In the data rows, 128 means zero.
Here are some points, one per row:
[127 127 152 246  97 103 131 141 142 166 125  47 144 141 121 123  85 181
 166 170 122  77 117 139 100 124 126  75 168 155 165  92  63 154 145 125
 161 141 149 106 127 135 136 109 110 156 114 129 111  69 108 151 128]
[161 120 129 118 158 169  87 162  94 133  89  96  97 167 200 138  81 142
 106  91 121  62 136  86 137 159 137  93  95 147  73  90 117 140 120 167
 142 148 117 181 158 151 146 132  89  72  87 133 145 172 113 119  85]
[119 207 108 143  92 167 130 147 185 117  91 142  93 125 167 125 117 132
 116 130 134 114 208 150 148 208 150 139 241 170 171 118 110 119 179 164
 205 126 125 169 161  98 152 118 145 141 155 153 149 141 122 126 144]
[147  96 181  85 108  93 138  93 174 118 110 105  77 183 124  85 127 120
 165 163 148 147 109 124 176 197  77 173 138 111 130 104 173 120 137 135
 151 216 114 102 126 154 139 131  76 148 141 131 160  91 156  83 129]
[157 128 142 158 123 107 123 180 107 104 133 120 175 143  86  81 141 141
 140 100  95 167 160 171 160 129 123 141 128 118 111  61 132 127 121 231
 165 177 164 180 124  73 143 123 142 182 168 179 161 137 132 126 123]
[109 171 138 129 133  73 130 126  44  71  73 110 103 152 122 147 154 125
  86 111 109 143 127 110 131 141 156 153 159 129 136 130 163 153 108 126
 201 167 129  89 146 114 122 130 110 153  76 164 114 113 169 152 150]
[107 113 147 123  99 158 119 143 100 120 149  94  96  97 107  90 144 126
 134 139 134 135 146 155 142 144 128 122 170 138 131  95  97 179 146  91
 123  94 255 145 103 108 118  99  69  97 101 142 134 172 205 114 121]
[ 91 104 115 114 156 129 110 145 169 205 124  75  97 156 133  87 120 124
  37 165 206 134 135 141  96 135  63 128 148 119 162  87 135 141 139 133
 112  91 107 100 121 120 158 122 121 196 155 134 133 151 182 157 181]
[130  67 177  97 133 128 145 154 109 131  85 126 127  97 148 120 132  99
 143 158 153 191 181 138  96 164 101 125 195 204 173 113 135 141 102 111
  99 158 130 145 143 119 154 104  74 175 150 199 136 133  35 131  80]
[ 99 101 176 147 116 200 159 182 115  91 149 128 101 152 127 123 109 148
  72 113 153 136 122 182 182  67 186 140 167 168 109 133 134  95 126 109
 138 146 103  89  79 127 134 121 143 132 131  63 187  99 133 140  88]
[142 148  53 149 149 110 141 216 100  85  97 151 146 161 179 120 108 123
 192 178 144  92 120 169 171 155  78 117 152 135  94 128 150 111  85  75
 103 189 132 121  89  80 166 149 153 128 154 143 121 102 149 145 138]
[131 154 155  85  58 118 131 154 142 144 171 150 108 190 144 110 128 157
 128 109 110 121 162 105 140 107 151  98 137 105 122 119  87 144 140 157
 103 132 136  94 115 161 138 130 139 110 116 179  57 146 111  97  82]
[146 195 233 151 129 147 110 123 171 135 113 139 131 102 107 153 211 113
 144 154 118  82 128 145 135 100 152 108  93 164 121 112 140 140  98 104
 123 122 118 148 158 115 192 143 168 146 101 116 143 154 170 168 128]
[ 11 114 148  72 129 136 146 123 133 132 132  69  87 142 131 123 118 162
 187  79 119  87 188 138 187 112 160 128 123 117 116  70 140 166 144 143
  90 123  85 160 113  85 136 131  88 124 115 138 119 109  73 150 173]
[121  87 126 134 156 217 106 194 134 152 107 132 125 106 110 166 132 147
 122 158 128 148 127 112 207 127 147 143 137  71 160 129 134 104  86 199
 165 181 146 135 153  37 170 111 115 107  61 134  61  97 104 149 141]
[138 104 104  99  17 183  98 135  85 111  71  88 128 165 138 123 154 145
 110 123  89  99 154 127 152 118 102 176 135 109 156 112  91 118 126 128
  98 107 166 152 136 143 125 179 166 167 116  92 127 101  91 129 117]
[111 113 107 116 115  98 100 171 157 128 137 131  83 104 127  80 152 151
 125 145  66 139 113 174  96 139 172 150 159 104 109 192 106 133 134  91
 153 163 100 177 164  66 113 115 108 123 179 161  96  95 143 117 121]
[ 76 126 103 105 153 114 143 180 130 162 171 134 193 106 144 170 132 107
 117 145  73  83 145  80 150 152 131 140  94 117 100 180 120 126 169 161
 125 118 179  90 123 121 154  99 156 132  79 129 191  99 125 171 150]
[ 91 154 105 116  99 136  82 159 152 135 128  96 123  69 104 131 139 129
 117  68 170 113  70 128 164 130 131 114 125 112  69 141 132 133  88 102
 163 163 162 165  60 191 158  77 167 214  96 144 114  79 102 132 140]
[124 165 112  72 123 134 106 168 131 134  90  86 151  90 147 110 117 113
 148 170 158 138 168 124 153  66 162 148  95 146 145 105 147 153 128 152
 156 209  93 158  82 113  74 187 156 102 140 155 131  85 156 123  86]
[135 144 109 125  93 103 168 102 104 156 110  87 182 131  81 118 123 131
 173  75 171 144  96 127 122 103 121 133 211 113 133 129 184  89 178 132
 116 151 115 146 158 171 147  92 123  65 129 134 129 161 144  93 134]
[ 62 138 152 110 117 129 110 145 165 162  81 164 141 113  53 145  84 125
 109 193  94 100 150  94 114 143 119 209 139 139  93  28 131 118 107  75
 156 133 172 138  93  99 141  88 164 126 137 120 124 174  94 113 110]
[134  87 145 178  64  76 169 138 149 117 124  97 109 123 133 105 142   0
 105  96 136  73 122 123 165 127 135  94 171 161 130  87 143 142  81 149
 127 104 139 145 102 112 120 143 145 105 155 119  73 123 107 158 114]
[113  71 110 144 110  80 116 120 160  83 152 119 171 109 170 121 184 184
 115 130 154  85 166 111  79 111 136  97 142 124 139 110 164 114  93 119
 146 128 123 149  97  55 151  86 130 132 102  87 148 133 139 113  91]
[100 139 149 120 104 124 156 127 149  67 140 140 127 101  70 146  90 136
  94 157 141 128 113  60 138 130 111  50 114 172 120 130 118 121 135 148
  82 130 145 156 160 110 136 175  85 149 173  98 131 114 115  95 169]
[ 96 193 130 128 133 112  98 115  67 156 185 142 115 172 195 167 121 117
 149 151 146 173 132 150 164 139 106 111 152 111 116 136 120 117 104 137
 103 153 140 161  96  65 106 126 126 180 129  60 128 114 101 119  80]
[163 105  99 120  96 107 107 129 110 168 110 175 118 135 134 126 142 134
 110 122 143 109 133  97 166 128 241 149 145 118 136  85  90 119  93 114
  98 142 119 160 122 127 105  89 123 140 117 130 176 130 125 122 246]
[102  99 127 233 100 129 100 159 101 143 141 176  86 126 144 131 123 135
 161 137 119 127 177  72 129 110 130 148 115 132 156 138 173 152 180 103
 178 156 147 172  54 138 187 140 144 145 147 174 132 139 130 137 144]
[ 97 102 184 138 100 135 119 173 134 100 123 119 133  56 135 162  78  91
 130 155 142  96 141 130  85 150 139 158 173   0 140  85  87 134  95 154
 142 108  89 138 125 179 154 125  80 165 137 101 153 146 143 160 116]
[112 133 122 136 208 148 124  97 169  93 109 161 146 143 107 100 125 138
 139  99 150  66 118 128  81 153 143 131  91 128 196 132  83 124 111 142
 134 122 168 103  55 136 116 129 108 152 157 104  99 138 118 107 128]
[114 126 162 174 103 111 115 175 109 134  68 119 102  92 127  79 145 153
 105 114 146  83 116 100 145 150 127 118 172  99  82  92 128 144 164 186
  81 134 128 105  73  56 167 114 158 100 130 114 121 105 117  76 123]
[154 138 101 119 123  89 115 163  86 151 137 143  74  85 100  97 129 149
 163 127 125 105 164 188 147 147 131 110  52 130 116 100 172 146 120 147
 129  90 151 108 172 155  87  95 151 131 117  73 117  94 109 114 110]
[140 118 154 145 218 124 102  99 112 117 124  73 116 149 127 155 155  60
 117 140 135 151 169 180 164  90 132 145 169 107  94  97  79 137 140 128
 164 154 130 118 144 143 132 115 142 110 194 172 157 105  99  68 169]
[190 122 113  92 102  98 135 169 143 106 135  84  72 100 133 255 123 162
 133 117  88 148  99 128 149 119 120 136 133 146 135  92 125 139 157 154
 139 109 144 145  82 126 141  82 128 122 165 124  71 152 137 127 150]
[109 133 101  90 112 174 171 130  95 127  86 134 154 151 130 146 134  79
 144 192 117 144 155 150 119 183 158  90 113 125 116 120  92 190 147 133
 195  71  73 122  97  57 211  97 120 183 109 174 117 105 131  36 121]
[121 129 135 161  80 147  87 140 125 123 143 104 159  84 128 141  91 122
  96 127  34  95 150 147 175 182  78 126 136 139 150 139 133 200 129 116
  96 163  65 104 102  91  96 115 163 147  86 123 122 198 100  68 138]
[109 113 135 149 117 141  99 173 151 100 107 157 129 202  89  92 154 103
 133 160 118 181 105 109 122 155 120 125 134 144 141  88 118 135 137 144
 112  82  13 190  89 154 100  77 138 108 109  79 108 123 134 169 115]
[142 156 117 104 136 118  71 153 104  93 165 102  75 141  36 111  95 155
 139 160 133 101 141 131 162 155 143 104 179 137 112 180  95 144  23 179
 173 103 121 137  59 108 163 144 162  65 100 179 221 128  95 138 125]
[ 75 126 110 153 109  97 115 133 116 130  93 138 102 124 132 135 170 156
 125 140 122  78  88 133 226 101 107 123 102 117 179 134 101 163 106 170
 124 112 145 154 145 143 116  53 122  73 202 158 177 113 141  99  80]
[100 101 172 138 106 132 129 138 103  85  79  82 101 107 150  96 141 131
 158 184 161 144 172 155 133 136 112  61  97 118 105 127  68   0 124 119
 129 155 120 139 108 108 124  80 184 131 130 144 113 183 132 166 152]
[123 103 181 105 141  86 166 112 107 134  97 126 149 125 153  85  32 133
 146 111 141 174 163 127 134 112 111 153 147 135 145 157 103 147  77 114
 163 135 112 159 142 116 181 108 212 114 152  93  95  91 154 120 146]
[106 100 103 117 131 136  92  34 125 129  79 154 133 100 150 106 107 115
 123 179  84 148  88 158 143 132 171 110 158 126 113 118 122 157 151 168
 147 153 159  95  80 124 183 165 149 140 137  82 149 161 112 226 113]
[132 118 186 134 106  75 107 173 128 157  48 148 111 142 159 131 134 132
 177  92 136 113 145 142 127 104 100 118 192 171 102 155 117 141 111 159
 153  95 147 134  70 105  73 120  80 144 133  79 158 145 127 104 163]
[110  92 150 115 147 147 137 119 105 143 126 130 127 147 106 186 121 130
 114 175 117  54 170 170 128 157 127  54 186  99 137 122 167 122 117 157
 115 170 149 200  78 158 134 112 184 154 118 115 108  80 168 146 102]
[159 103 143 146  87 147 125 123 162 146  96  99 173 142 136 155 127 170
  86 116 121 171 126 128 172 177 144  86 105  49 130 115 188 149 132  98
 122  72 141 126 116 120  75 145 140 102 145 192 149 106  86 149 140]
[135 147 118 178 131 120 255 128 127 168 116  79  87 146 134 122 148 151
 104 172 155 143 150 147 137 150 127 198 108 109  94 161 111 148  98 167
 134 134 134 172 103 123 126 143 127 146 110 129 125 156  90 129  98]
[153 106 135 135  89 124  67 103 114 104 139  92 148 148 108 165  88 136
 138 126 198  50 126 137 170 144 136 220 127 164  91 130 129 102 179 162
 107  84 105 150 132  93 130 123 117 136 117 147  98 118 125 164 111]
[118 142 148 121 103 172 121 153 140 112 113 153 104 131 180 134  72  96
  97 161  90  96  69 175  71  18 116 149 120 122 152  90 174 114 111 166
 152 118 140 144 115 113 164  79 136 138  88 182 154 115  87 148 181]
[143 124 122 144  94 161 128 121 153  68 102 173 125 115 119 136 134 120
 140 127 163 118 158 117 110 120  66 124 151  81  78 120 122 255 157 139
 112 156 143 167 153 100  92  96 141 101 104 138 113  93  99 159 128]
[129  93 146  93 111 128 106 173 138 106 145  91 115 141 111  99 143 134
 149 175 134  71  86  95 176 112 165  92 170 105 119 153 137 189 165 122
 184 105 160 123 158 105  98  95 164 195 183 121 118 195  86 106 139]
[ 68 116  95 141 129 184 111 128 114 131 163 137 126 116 168 172 139 159
 170 111 127 152 107 102 125 145 106 142 171 164  63  65 114 112  74 198
 119 115 112  85 137 121 103 150 208 130 118 153 131  98 163 143 107]
[130 138 163  77  78 138 138 157  76 175 138 145 118 137 102 152 162 134
 158  86 163  84  98 152  87 182  57 129 113 112 129  74 109 103 130 126
 193 155  85 123 137 104 124 149 142  75 150 123 143 126  69 146 117]
[ 66  96 122 133 109  97  98 191 137 112  99 146 159 147 125 177 141 161
 112 155 166 144 155 219 125 147 143 135 119 145 116 119 101 161 136 173
 169 152 141 133 141 153 169 153 151 111 100 124 108 135  93  98 162]
[125  99 147 105 167  52 152 124 111 112 127 158 106  88 143 119 136 157
 120 132 124 105  89 141 188  91  97 107 186 118 132  73  67 114 190 122
 161  61 113 173 128 112 124 203 147 151  35 162 154 126 113  97  97]
[104  95 116 121 106 104 136 140 155 129  75 101  46 177  77 200  89  93
 174  88 149 144 130 150 126 160 159 120  97  91 151 119 103 154 148 121
  86 153 140 122 153  76 123 142 175 152  90 141 198 128 140 108  78]
Along one direction, these points spread out more than along any other. Take the direction at right angles to it along which they spread out most. Then take the direction at right angles to both along which they spread out most. Go by this last direction. Where along it does each point below lie, from 0 to 99? 50 is the average, and the first point above lies past it. One standard deviation of the points above along it is 16.
[106 100 103 117 131 136  92  34 125 129  79 154 133 100 150 106 107 115
 123 179  84 148  88 158 143 132 171 110 158 126 113 118 122 157 151 168
 147 153 159  95  80 124 183 165 149 140 137  82 149 161 112 226 113] 74
[131 154 155  85  58 118 131 154 142 144 171 150 108 190 144 110 128 157
 128 109 110 121 162 105 140 107 151  98 137 105 122 119  87 144 140 157
 103 132 136  94 115 161 138 130 139 110 116 179  57 146 111  97  82] 38
[109 171 138 129 133  73 130 126  44  71  73 110 103 152 122 147 154 125
  86 111 109 143 127 110 131 141 156 153 159 129 136 130 163 153 108 126
 201 167 129  89 146 114 122 130 110 153  76 164 114 113 169 152 150] 36
[142 148  53 149 149 110 141 216 100  85  97 151 146 161 179 120 108 123
 192 178 144  92 120 169 171 155  78 117 152 135  94 128 150 111  85  75
 103 189 132 121  89  80 166 149 153 128 154 143 121 102 149 145 138] 29
[ 68 116  95 141 129 184 111 128 114 131 163 137 126 116 168 172 139 159
 170 111 127 152 107 102 125 145 106 142 171 164  63  65 114 112  74 198
 119 115 112  85 137 121 103 150 208 130 118 153 131  98 163 143 107] 37
[ 91 154 105 116  99 136  82 159 152 135 128  96 123  69 104 131 139 129
 117  68 170 113  70 128 164 130 131 114 125 112  69 141 132 133  88 102
 163 163 162 165  60 191 158  77 167 214  96 144 114  79 102 132 140] 62
[109 133 101  90 112 174 171 130  95 127  86 134 154 151 130 146 134  79
 144 192 117 144 155 150 119 183 158  90 113 125 116 120  92 190 147 133
 195  71  73 122  97  57 211  97 120 183 109 174 117 105 131  36 121] 44
[143 124 122 144  94 161 128 121 153  68 102 173 125 115 119 136 134 120
 140 127 163 118 158 117 110 120  66 124 151  81  78 120 122 255 157 139
 112 156 143 167 153 100  92  96 141 101 104 138 113  93  99 159 128] 46
[157 128 142 158 123 107 123 180 107 104 133 120 175 143  86  81 141 141
 140 100  95 167 160 171 160 129 123 141 128 118 111  61 132 127 121 231
 165 177 164 180 124  73 143 123 142 182 168 179 161 137 132 126 123] 29
[161 120 129 118 158 169  87 162  94 133  89  96  97 167 200 138  81 142
 106  91 121  62 136  86 137 159 137  93  95 147  73  90 117 140 120 167
 142 148 117 181 158 151 146 132  89  72  87 133 145 172 113 119  85] 33
[153 106 135 135  89 124  67 103 114 104 139  92 148 148 108 165  88 136
 138 126 198  50 126 137 170 144 136 220 127 164  91 130 129 102 179 162
 107  84 105 150 132  93 130 123 117 136 117 147  98 118 125 164 111] 47
[121 129 135 161  80 147  87 140 125 123 143 104 159  84 128 141  91 122
  96 127  34  95 150 147 175 182  78 126 136 139 150 139 133 200 129 116
  96 163  65 104 102  91  96 115 163 147  86 123 122 198 100  68 138] 53
[118 142 148 121 103 172 121 153 140 112 113 153 104 131 180 134  72  96
  97 161  90  96  69 175  71  18 116 149 120 122 152  90 174 114 111 166
 152 118 140 144 115 113 164  79 136 138  88 182 154 115  87 148 181] 77
[140 118 154 145 218 124 102  99 112 117 124  73 116 149 127 155 155  60
 117 140 135 151 169 180 164  90 132 145 169 107  94  97  79 137 140 128
 164 154 130 118 144 143 132 115 142 110 194 172 157 105  99  68 169] 33
[127 127 152 246  97 103 131 141 142 166 125  47 144 141 121 123  85 181
 166 170 122  77 117 139 100 124 126  75 168 155 165  92  63 154 145 125
 161 141 149 106 127 135 136 109 110 156 114 129 111  69 108 151 128] 73
